In the rows, 128 means zero.
Each path below is one point turned by a fixed rotation once a step. After each direction that follows a path, write how fast that rotation turns it, in degrees per step (0 if it stays still).
Each turn is a multiple of 5 degrees from 10 to 175, or 0.
Each row of a path follows its step; steps can be skipped.
Rotation 1:
step 0: [133 132 123 119 125 124 142 133 121 146 123 128 136 111 122 130 137 143
 134 121 133 128 132 123 133 119 135 127 137 126 123 123 141 134 129 128
 143 142 131 125 131 132 124 127 126 136 134 140 122 130 136 133 123 131
 125 124 121 134]
step 1: [130 127 136 122 131 118 119 135 124 133 124 135 121 137 122 135 138 136
 132 129 139 118 123 123 130 134 138 127 134 125 115 120 116 129 126 130
 126 128 141 122 118 123 114 123 135 145 114 133 116 118 124 122 129 124
 120 128 128 125]
step 4: [135 131 132 117 133 126 135 130 128 134 136 125 135 133 134 118 124 124
 150 141 137 120 116 128 126 136 133 126 123 125 132 139 116 135 122 130
 132 118 118 116 130 127 125 133 122 130 122 132 122 126 145 125 127 124
 137 122 136 133]
step 7: [119 134 121 130 143 130 113 128 135 124 123 140 122 135 118 119 138 128
 130 124 124 112 124 125 121 122 134 141 136 112 123 124 111 132 127 122
 136 132 137 119 126 129 126 129 121 128 133 133 123 134 138 127 128 129
 129 130 133 136]
step 11: [126 125 124 117 129 130 128 133 122 134 137 129 127 120 126 124 123 123
 127 110 139 128 123 133 132 132 132 104 124 131 127 126 128 133 129 113
 127 138 139 123 120 123 126 142 131 131 136 134 118 135 134 133 121 137
 115 127 130 119]
step 12: [135 129 124 125 128 117 137 134 119 130 130 128 131 128 137 134 148 130
 141 132 142 112 118 125 135 129 138 131 131 122 122 123 125 121 135 128
 135 140 132 140 129 138 124 135 127 128 128 130 121 131 131 141 124 135
 123 127 122 143]
step 15: [129 135 132 125 120 119 138 133 121 128 125 141 131 113 122 121 123 127
 132 139 128 113 119 127 129 129 121 129 138 117 132 141 120 132 130 135
 131 136 138 122 118 118 133 137 125 132 122 122 125 126 124 109 129 122
 128 132 134 140]
step 16: [129 139 141 111 136 131 136 124 124 139 120 135 122 130 127 130 133 129
 145 135 131 133 134 130 118 136 133 127 130 144 128 132 120 143 120 115
 127 132 122 124 121 124 132 135 129 131 129 131 131 136 145 125 135 126
 131 128 132 130]
step 17: [145 124 124 130 132 123 133 119 121 134 125 130 119 117 132 116 132 122
 129 117 127 134 119 113 136 130 139 133 127 129 132 132 132 135 120 129
 136 136 126 122 118 122 114 133 119 125 124 132 106 133 132 122 126 128
 120 125 134 128]
step 23: [123 117 132 114 126 132 132 130 127 131 135 120 132 129 132 130 136 130
 136 129 131 120 114 124 136 125 124 122 126 113 130 135 126 135 140 123
 133 134 129 111 121 120 117 133 133 118 141 135 110 131 133 128 132 129
 112 124 129 129]
step 26: [123 135 122 121 131 123 125 130 123 119 138 149 132 121 130 124 123 135
 141 125 137 126 126 124 126 121 139 129 137 125 116 126 119 120 125 128
 135 121 135 128 110 118 124 130 127 121 132 114 123 121 133 133 136 119
 129 118 128 132]
Speeds:
[126 126 129 132 128 128 131 128 127 130 127 129 125 127 128 129 128 127
 129 127 128 129 128 129 126 130 128 127 125 127 129 125 129 126 128 123
 127 124 128 127 126 126 130 126 124 128 130 130 127 131 128 127 127 127
 129 126 128 128]	125
[127 127 129 130 128 126 127 130 128 127 130 126 128 128 128 130 130 128
 128 131 127 127 126 126 127 130 128 130 127 126 128 128 126 126 127 130
 131 129 130 126 127 129 127 131 123 125 131 127 129 125 128 126 131 130
 130 128 128 127]	135
[128 127 128 130 129 127 127 129 129 128 129 130 126 122 128 132 129 128
 132 128 127 127 130 128 131 129 128 126 128 128 129 126 128 129 130 129
 127 129 129 131 126 127 130 130 129 129 129 128 130 123 129 131 128 127
 126 128 129 128]	25
[130 129 129 127 128 125 127 128 127 126 129 128 128 128 129 130 130 126
 130 129 127 125 126 128 128 126 130 128 126 123 126 129 126 126 129 128
 128 123 126 127 127 127 128 126 130 127 127 126 127 127 126 127 125 126
 125 128 127 131]	130
[128 126 130 126 130 129 125 127 127 131 128 126 125 129 128 128 132 129
 128 125 127 128 126 126 130 128 127 133 126 127 128 127 127 130 130 128
 128 129 130 130 128 131 127 129 129 131 129 128 127 131 125 129 127 128
 126 128 126 128]	65
